Some points, each followed by its number:
[ 1.84  0.84  0.41 -1.19 -0.65  0.48  1.21 -1.16  0.22 -2.15  0.11 -0.19 -0.83 -0.95] 0
[ 1.63  0.76  0.45 -1.13 -0.33  0.55  1.26 -1.57  0.05 -2.03  0.33 -0.49 -0.53 -0.98] 1
[-1.86 -0.88 -1.36  0.31  0.62 -0.41 -1.21  2.46  0.41  2.34 -1.21  1.18  0.17  1.63] 2
[ 0.99  0.99  0.26 -0.78  0.29 -0.15 -0.35 -2.67  0.34 -0.72 -2.26  1.16 -0.39  0.30] 3
[-0.87 -1.70 -1.22  0.98 -0.07 -0.90 -1.44  3.43 -0.40  1.30  0.50  0.40 -0.61  1.34] 4
[-3.45 -1.00  1.08 -0.29 -1.18 -0.44  1.98  1.60 -0.59 -1.11  2.00  0.05 -1.07  1.87] 5
[ 0.58 -0.34 -0.31 -1.94  0.76 -2.28  1.29  3.17  0.87 -1.16  0.77  0.35 -0.22 -0.11] 6
[-0.71 -0.80 -1.39  0.07  0.71  0.27 -1.04  1.36  0.40  1.04 -3.23  0.82 -0.86  0.09] 7
[-2.28 -1.30  1.02  1.17 -0.82 -1.10  2.09  1.54  0.21  0.44  1.26 -0.47  0.69  1.32] 8
[-0.36  0.50 -1.25  1.91  0.48  0.04 -2.14  0.03 -1.12  1.59 -1.73  1.31 -1.12  0.87] 9
[-1.50 -0.30  0.48 -1.09  1.22 -1.03 -1.69 -0.53 -1.29 -0.24 -2.08  0.15  1.06 -0.29] 10
[-0.30  0.63 -0.16  1.67 -0.02 -0.11 -0.79 -0.78 -0.52  1.33  1.18  0.31  1.22  0.90] 11
[ 1.47  1.18  1.14 -1.17 -0.11  0.50  0.17 -2.01  0.10 -0.49  1.82 -1.17 -0.10 -0.26] 12
[-0.58  0.64 -0.08  1.90  0.25 -0.47 -1.03 -1.09 -0.67  1.62  0.88  0.44  1.47  0.96] 13
[ 1.16 -0.27 -0.74  0.22  0.30 -0.64 -1.64 -0.23 -0.30  0.73 -3.00  1.12  0.07 -1.25] 14
[-0.93 -1.79 -1.44  0.95 -0.30 -1.06 -1.64  3.77 -0.29  1.30  0.26  0.55 -0.73  1.52] 15
[ 2.01  0.32 -1.21 -0.41 -2.48 -0.64 -2.23  2.34  0.12 -0.65  0.67  1.00 -1.72  0.40] 16
[ 2.82  0.58 -0.52 -0.74 -0.18  1.21 -1.33  0.05 -0.34 -2.42  0.18  0.45 -1.48 -0.19] 17
[-1.10 -0.61  1.25  1.22  1.01 -0.20  0.05  1.47 -1.09  0.37  1.15  0.22  2.30  1.23] 18
Which three points above are nearest to each new point by angle? Their numbers follow each, nearest first.
[ 1.18 -0.13 -0.71  0.21  0.39 -0.42 -1.73 -0.30 -0.27  0.76 -2.74  1.04  0.08 -1.09] 14 7 9
[-2.47 -0.83 -0.63  1.12  0.24 -0.63  1.25  2.25 -0.05  2.37 -1.40  1.14  0.26  1.42] 2 15 4
[-0.76 -0.98 -1.32 -0.11  0.51  0.18 -0.91  1.64  0.51  0.87 -3.02  0.67 -0.95  0.03] 7 2 14
[ 2.63  0.60 -0.51 -0.68  0.06  1.15 -1.24  0.07 -0.39 -2.11  0.19  0.40 -1.15 -0.30] 17 0 1
[ 0.84 -0.13 -0.22 -1.11  1.42  2.77 -1.34  1.96 -0.61 -0.05 -0.27  0.18 -1.18  0.01] 17 7 16
[-1.80 -0.58  0.55 -0.60 -0.63 -1.21  1.71 -0.67  1.81 -0.47 -0.45 -1.07  2.71 -1.47] 8 10 5
[-0.78 -0.97 -1.65  0.06  0.70  0.27 -1.30  1.92  0.48  1.26 -3.61  1.00 -1.10  0.22] 7 2 14
[ 0.81  0.65 -1.19 -0.46  0.70  0.90 -1.78 -0.90 -0.50  0.44 -1.28 -0.93  0.01 -2.27] 14 10 17
[-0.44  0.19  1.31 -0.07  0.59  0.10  1.96 -1.76 -0.06 -0.65  2.28 -1.31  0.70  0.02] 12 1 8
[ 1.67 -0.24  0.02  0.15 -1.06  0.65 -0.74  3.07  0.11 -0.35 -1.62  1.29 -3.27 -0.03] 16 17 7
[-0.61  0.07  1.39 -0.07  0.79  0.01  2.00 -1.76 -0.04 -0.54  2.26 -1.34  0.87  0.10] 12 1 8
[-1.89 -0.39  0.77 -0.87  0.92 -0.53 -0.78 -1.43 -0.68  1.26 -0.76 -0.84  1.63 -0.64] 10 13 18
[ 0.13 -0.89  0.58  1.62  0.84 -1.32  0.02  1.12 -0.58  0.70 -0.51  2.21  1.64  0.79] 18 2 13
